Each named move below is a turn or a mirror, shown by a few rows before and after it. Which moves, in which order, take the first row of each later pair to the second? The first pair is answered.
move Q:
[-13   1 -24  30 -12  -6 -29 -15 -14 -17  23 -28  -3  11 -17  26]  ->  [-24   7 -15  18   2 -20   2 -19 -15  -6  41 -22 -10 -10   1  37]
[ 12  10 -11  25  -8  20  21  -2  -2 -21  -6 -28   6 -14 -14  14]  ->  [  8  12  -9  19  -1  15  30  -2  -2 -18   1 -26   4 -20  -7  18]
[ 13  24   4   7  11  18  11   8  28 -20 -21 -41   5 -14 -26 -26]  ->  [  5  29  10  -1  22  10  33   6  27 -12  -7 -37  -1 -29 -12 -17]
[ 10  13 -10   0   4 -12  14 -14  19 -22  -5   1  27  -4 -26   1]  ->  [  8  15  -8  -4   7 -14  21 -15  19 -19  -1   4  24  -9 -22   4]
move N:
[ -6   3  11  -4   9  -1  17   6   7   6  -7  -8   0 -10   4  -7]  ->  [ -2   6   7  -1  10  -2  22   3   8   1  -4 -12   2 -12   2  -5]
[ 14   3 -23   9 -21 -15   3 -31  11 -22  -1   2  24  11 -15  28]  ->  [-16 -27   9  -4  -9 -11 -17  -7 -10  28  -9  22  -5  24  21  19]
[  4 -18  -8  17  -8 -19  12 -24  22  15   1   9  15  24   7  21]  ->  [ -1 -16   8  -1  -8 -13   4  -4   6  19  -8  44  27  11   8  -6]
move D:
[  8  14 -11   8  15  -6  37 -20  17  -4  18 -13  -4 -24  14  16]  ->  [  7   2   2  -9   3  -9  20  -7  12   5  -4  48  23 -16  19 -13]
[ -2 -19  -7   7 -29  -2 -31  -3 -22 -11   5  13   8  18   1  -4]  ->  [ -1 -13 -16  17 -21   0 -22 -11 -17 -16  18 -21  -8  13  -2  11]
[-12 -12  -5  23  -3   8 -15 -11 -10  -9  -7 -15 -13   2  -8  14]  ->  [-13 -16   1  15  -9   6 -22  -5 -14  -3 -18  14   1   7  -4   0]
[  9  12   2 -18   7  -2  21   1   7 -18  -4  -6   9 -11  -2  -5]  ->  [  9  12   4 -20   5  -2  18   3   5 -18  -8   3  12  -9  -1  -9]
move L:
[ 18 -15   4  24   5 -18  18 -23  20  11  -4 -52 -17  37  -2  11]  ->  [ 23  -6 -12  31  -9 -16   7 -29   8 -12   5 -54 -12  29 -11  16]
[  1   5 -22  15 -37  -4 -16   2 -25 -28  20  -5  14 -30  -9  16]  ->  [ -2   8 -10  -3 -26 -16  11   4 -18 -18  20  21  25 -45   3  11]
[ -7  -9 -15  12   4 -14  -7 -11   0  -1  -1  26  16  -5  13  17]  ->  [ -9 -12  -7   9   8 -14  -3  -9   4   7  -4  25  13  -4  17  16]
move A:
[  2  -1  12  -7  15  11  13  13 -13  -3  -4 -21 -18 -11  12  11]  ->  [ -1  -1   5 -12   5  -1  11   3 -23  -4   5  10  -7 -17  22  18]
[ 42  21 -55  12 -17   3  16 -36  12 -49  22 -25  12 -23 -12  38]  ->  [ 28  21  17 -23  22  52  -1  45  -6 -14 -16 -35 -10 -37 -23 -48]
[ 13   3  -5  -8  12   1   0 -15  16 -17  -9   7  26 -14 -24  -3]  ->  [ 13   4   2  -9  15   7   0  -8  16 -15 -12   0  21 -12 -26  -9]
Pairs:
Each pair is two moves apart.
[-34  17  30  -6  25 -15  38  11 -18  15  30   7 -24 -22  27   8]  ->  [-33   0  29  14  22   2   6  19 -14  23  16 -36 -48  14  20  12]
L, L
[  9   9   0  -3  17  -8  39   1  16  -7  -1 -10  12 -21  -2   1]  ->  [ 12   2   3  -5  -1   2   0  15   1 -15 -19  20  29 -10 -12 -22]
Q, A
[  1 -10   1   1 -28 -18 -12  -1  19  12  -6   7  15  -7  13   1]  ->  [  8  -5  -5  10 -26  -7 -16  -1  24   4  -8 -22   8  -3  -1   0]
A, L
[ 21   8   8 -18  -2 -18  22   2  15  -4 -18  52  39 -10  -3 -23]  ->  [ 23 -12 -17  20  -5 -21  15 -27  40   1 -15 -18   4  37  -1  29]
N, Q
[ -3 -15  -3   0  -8 -10 -13 -10  10  -3  -1  18  12  -1   2   5]  ->  [ -6 -16   9  -7  -1  -1 -16   5   5   3  -8  16   8  -5   0 -10]
A, A
[ -5  -3  10   4   9  -1   6  -5  -3  13  -5  23   6 -10  -1  -7]  ->  [  1   1  -2  19   9   6   1  -9   1   2   1 -18  -8  -5 -14   4]
Q, D
[-17 -13  -4   5  -3   9 -20   3 -14   9   9 -13 -33   9   9  10]  ->  [ -9   5  -9  -3 -13  11 -23   7 -27 -17  15  14 -10 -13  -5  -8]
L, N
[-11  -7  26  -6  27   0  14  11  11  38  -2 -27 -30  10  12  -3]  ->  [ -7 -18  25  -8   2   6 -28  21  -3  31 -23  14  -8  28   5 -23]
L, D
[ -5   1  -8  10 -14  12 -31  -6  -7 -14 -13  18   5   5  -4  -4]  ->  [ -8   8  -7  10  11   7  11 -16  11  -5   3 -25 -19  -5   3  17]
Q, A
[-23  16  17 -38   5 -23  24 -11 -41  20  33  24 -13 -41  30   0]  ->  [  2 -16  11  -6 -23  14 -62  13 -24  11 -33  -8  -7  42 -15 -31]
L, Q
[-19  -7  27 -25   9  16 -31  39 -40  24 -15   5 -14  -1   5 -38]  ->  [-10  -8 -34   5 -31 -21 -34 -28 -38 -11  21  26   7   8  13  30]
L, A
[-12  -1   2   2   5   6 -25   7 -25   4   3 -21 -30  -1   4  -2]  ->  [ 12  17 -17   5  -8   1 -17  -2 -11 -29   1 -12   2  -7 -23  -7]
D, N
[  8  10  22  -4 -10  10  -7  -1 -11 -19  19 -18 -29 -32  -3  -6]  ->  [  6   5  19 -11 -21   0 -11  -8 -18 -19  19  20 -12 -35   4  -7]
A, D
